m =
  45.45    40.32   -44.16    -8.69    65.56    63.79     3.75   103.31    86.65    48.18    75.73    31.16    80.92    27.44  -234.28
  45.45    40.32   131.93    -8.69    58.43    63.79    44.42    -2.67    38.84    48.18   141.69    31.16     2.74    57.41    99.68
  45.45    40.32    44.73    -8.69    84.14    63.79   243.48    -2.67    38.84    48.18    75.73    27.93    -5.00    63.21    75.52
  30.94    40.32   -24.58   -41.18    55.87    63.79    44.42     2.00    38.84    48.18    75.73    31.16    80.92   -52.05  -129.29
Rows and columns are counted from 1.
row 1 col 1 = 45.45
row 2 col 2 = 40.32
row 3 col 10 = 48.18
row 2 col 10 = 48.18
row 3 col 7 = 243.48
row 2 col 6 = 63.79
row 3 col 5 = 84.14
row 4 col 10 = 48.18
row 4 col 5 = 55.87
row 1 col 15 = -234.28
row 1 col 10 = 48.18
row 3 col 2 = 40.32
row 4 col 12 = 31.16
row 3 col 1 = 45.45
row 3 col 12 = 27.93
row 2 col 8 = -2.67
row 2 col 4 = -8.69
row 1 col 12 = 31.16
row 4 col 2 = 40.32
row 1 col 8 = 103.31
row 3 col 11 = 75.73
row 3 col 9 = 38.84
row 2 col 15 = 99.68
row 2 col 7 = 44.42
row 3 col 14 = 63.21
row 1 col 5 = 65.56
row 4 col 4 = -41.18
row 1 col 7 = 3.75
row 4 col 8 = 2.00

W =
[[-33.1 -45.3  49.3 -32.4  28.8   6.7  68.0 -45.7]
 [  5.1  47.1 -18.0   7.8 -24.5 -42.2   2.5  66.7]
 [ 35.1  52.5 -53.5  34.8 -32.8 -11.8 -70.8  55.0]
 [  4.1  46.0 -16.5   6.7 -23.8 -42.4   4.9  65.9]
 [  4.0  45.5 -16.3   6.6 -23.5 -42.0   4.9  65.1]
 [  0.4  40.4 -11.0   3.2 -20.3 -41.0  12.1  59.8]
 [  4.3  46.1 -16.8   7.0 -23.9 -42.2   4.3  65.8]
 [  4.1  45.7 -16.5   6.8 -23.6 -42.1   4.7  65.4]
 [  5.8  47.5 -18.9   8.4 -24.9 -41.9   0.9  66.9]
 [ 17.2  51.9 -33.1  18.9 -29.2 -32.7 -26.3  65.8]
 [-33.3 -45.6  49.6 -32.6  29.0   6.8  68.5 -46.0]
 [-33.4 -45.8  49.7 -32.6  29.1   6.9  68.6 -46.3]
 [-33.1 -45.3  49.3 -32.3  28.8   6.8  68.0 -45.7]
 [ 14.3  51.0 -29.5  16.3 -28.2 -35.3 -19.3  66.5]]
Indices start at 1.
(1, 1): -33.1
(5, 4): 6.6
(8, 3): -16.5
(2, 6): -42.2
(8, 4): 6.8
(5, 1): 4.0
(6, 4): 3.2
(5, 3): -16.3
(10, 3): -33.1
(1, 3): 49.3
(13, 7): 68.0
(12, 2): -45.8
(8, 1): 4.1
(5, 6): -42.0
(9, 3): -18.9
(13, 4): -32.3
(7, 7): 4.3
(3, 5): -32.8
(4, 6): -42.4
(7, 2): 46.1
(2, 7): 2.5
(3, 8): 55.0
(8, 8): 65.4
(3, 4): 34.8
(2, 1): 5.1
(9, 8): 66.9
(1, 6): 6.7
(6, 2): 40.4
(6, 5): -20.3
(13, 2): -45.3
(7, 8): 65.8
(10, 6): -32.7
(12, 8): -46.3
(1, 5): 28.8
(10, 8): 65.8
(14, 3): -29.5
(11, 7): 68.5
(4, 3): -16.5

grid =
[[ -5.6  57.9 -51.3 -69.8]
 [-64.2  -1.8 -69.7 -11.4]
 [ -4.1  58.8 -50.0 -70.6]
 [-20.4  43.4 -59.6 -55.4]
 [ -5.9  57.6 -52.0 -69.3]
 [ 68.9  12.6  58.6  -0.9]
 [ 68.7  12.6  58.2  -1.0]
 [-64.2  -1.6 -70.4 -11.6]
 [ 68.8  12.6  58.5  -0.9]
 [-64.4  -1.8 -69.7 -11.4]
 [ 68.7  12.6  58.2  -1.0]
 [ -9.0  56.4 -54.3 -68.5]
 [ 68.5  12.4  58.2  -0.8]]
Rows and columns are counted from 1.
(1, 1) = -5.6
(12, 3) = -54.3
(12, 1) = -9.0
(2, 1) = -64.2
(6, 4) = -0.9
(1, 4) = -69.8
(4, 2) = 43.4
(5, 2) = 57.6
(4, 3) = -59.6
(11, 4) = -1.0
(12, 2) = 56.4
(10, 1) = -64.4
(9, 3) = 58.5
(3, 1) = -4.1
(11, 2) = 12.6
(9, 2) = 12.6
(3, 2) = 58.8
(6, 3) = 58.6
(5, 1) = -5.9
(1, 3) = -51.3
(4, 4) = -55.4
(1, 2) = 57.9
(9, 4) = -0.9
(12, 4) = -68.5
(8, 3) = -70.4
(8, 2) = -1.6
(2, 2) = -1.8
(7, 3) = 58.2

B =
[[172  79 177  91 166  75  81  79 169]
 [ 79 176  87 175 138 166 126 174 133]
 [160  91 150  98 111 103 134  93 115]
 [ 96 158  97 148 111 156 147 158 108]
 [113 140 100 111  63 153 182 142  67]
 [ 67 190  85 208 186 168  86 186 177]]
Indices start at 1.
(1, 1) => 172
(3, 9) => 115
(2, 6) => 166
(3, 6) => 103
(2, 3) => 87
(6, 8) => 186
(5, 8) => 142
(1, 8) => 79
(3, 4) => 98
(2, 4) => 175
(2, 8) => 174
(1, 3) => 177
(1, 7) => 81
(6, 3) => 85
(1, 6) => 75
(4, 5) => 111
(3, 7) => 134

arr =
 36   46   83   80   94  198   86  142  114  107  151  117   80
149   92  159   40  128  102   68  156  114  118  142  111   40
 97   57   74  162  110   89  120  102   95  124   89   41   81
133   36   91  127  139  173   94  145   85  120  122   72  112
184   73   59   58  148   81  101  116  101   98   96   95  145
132  140  116  128  136  140  116  103  130  174   72  128  161
135  132  100  102  107  109  127  117  186  175  141  178  163
149  111   69  152   50   64  137  164   85   64  118   99   81
112   71  144   80  101  115   64   98   77   98  107  149  163
148   92   69   61  158   99  106  109   42  162  101   80  156
149  146  168   93  115  192  146  114  105   80  132   82   84
 89   48  144   31   48  103   77   60  122  113  107   91  150
 28   75  102   98  105  126   96   99  121   75  148  175   82
125  119   81   47   55  163  165  103   94  107   65   93   66
128   97  169   29   60  117  146   65   77  134  131  143  137
152  166  137   83  160  111   87   60  104  116   53  137  128
Indices start at 1.
(1, 1) = 36
(3, 9) = 95
(10, 4) = 61
(5, 11) = 96
(3, 12) = 41
(14, 2) = 119
(13, 5) = 105
(16, 10) = 116
(8, 11) = 118
(5, 6) = 81
(3, 1) = 97
(11, 9) = 105
(16, 2) = 166
(15, 7) = 146
(5, 8) = 116
(14, 6) = 163
(5, 12) = 95
(12, 5) = 48
(13, 2) = 75
(9, 13) = 163
(10, 12) = 80
(10, 2) = 92
(7, 5) = 107
(6, 6) = 140
(12, 9) = 122
(12, 3) = 144
(4, 13) = 112
(6, 13) = 161
(14, 12) = 93
(16, 4) = 83
(6, 10) = 174
(1, 7) = 86
(3, 2) = 57
(10, 1) = 148
(15, 3) = 169
(1, 5) = 94
(11, 1) = 149

x =
[[25.9  9.7  9.7 42.4 18.0 68.4 23.4 16.0 32.9 22.8 10.7 36.5 10.6]
 [15.8 15.8 24.9 18.8 47.2 28.9 16.5 42.0 15.4 20.6  8.9 11.0 11.1]
 [ 7.5 10.0 21.8 13.4 18.6  8.7 49.6 23.7 13.2 15.6  5.5 19.4 42.9]]
Rows and columns are counted from 1.
(1, 1): 25.9
(2, 4): 18.8
(2, 8): 42.0
(1, 8): 16.0
(2, 9): 15.4
(2, 3): 24.9
(2, 5): 47.2
(3, 2): 10.0
(3, 12): 19.4
(2, 12): 11.0
(1, 13): 10.6
(1, 12): 36.5
(3, 5): 18.6
(2, 13): 11.1
(3, 1): 7.5
(3, 7): 49.6
(3, 6): 8.7
(1, 10): 22.8
(2, 1): 15.8
(3, 13): 42.9
(1, 3): 9.7
(3, 3): 21.8
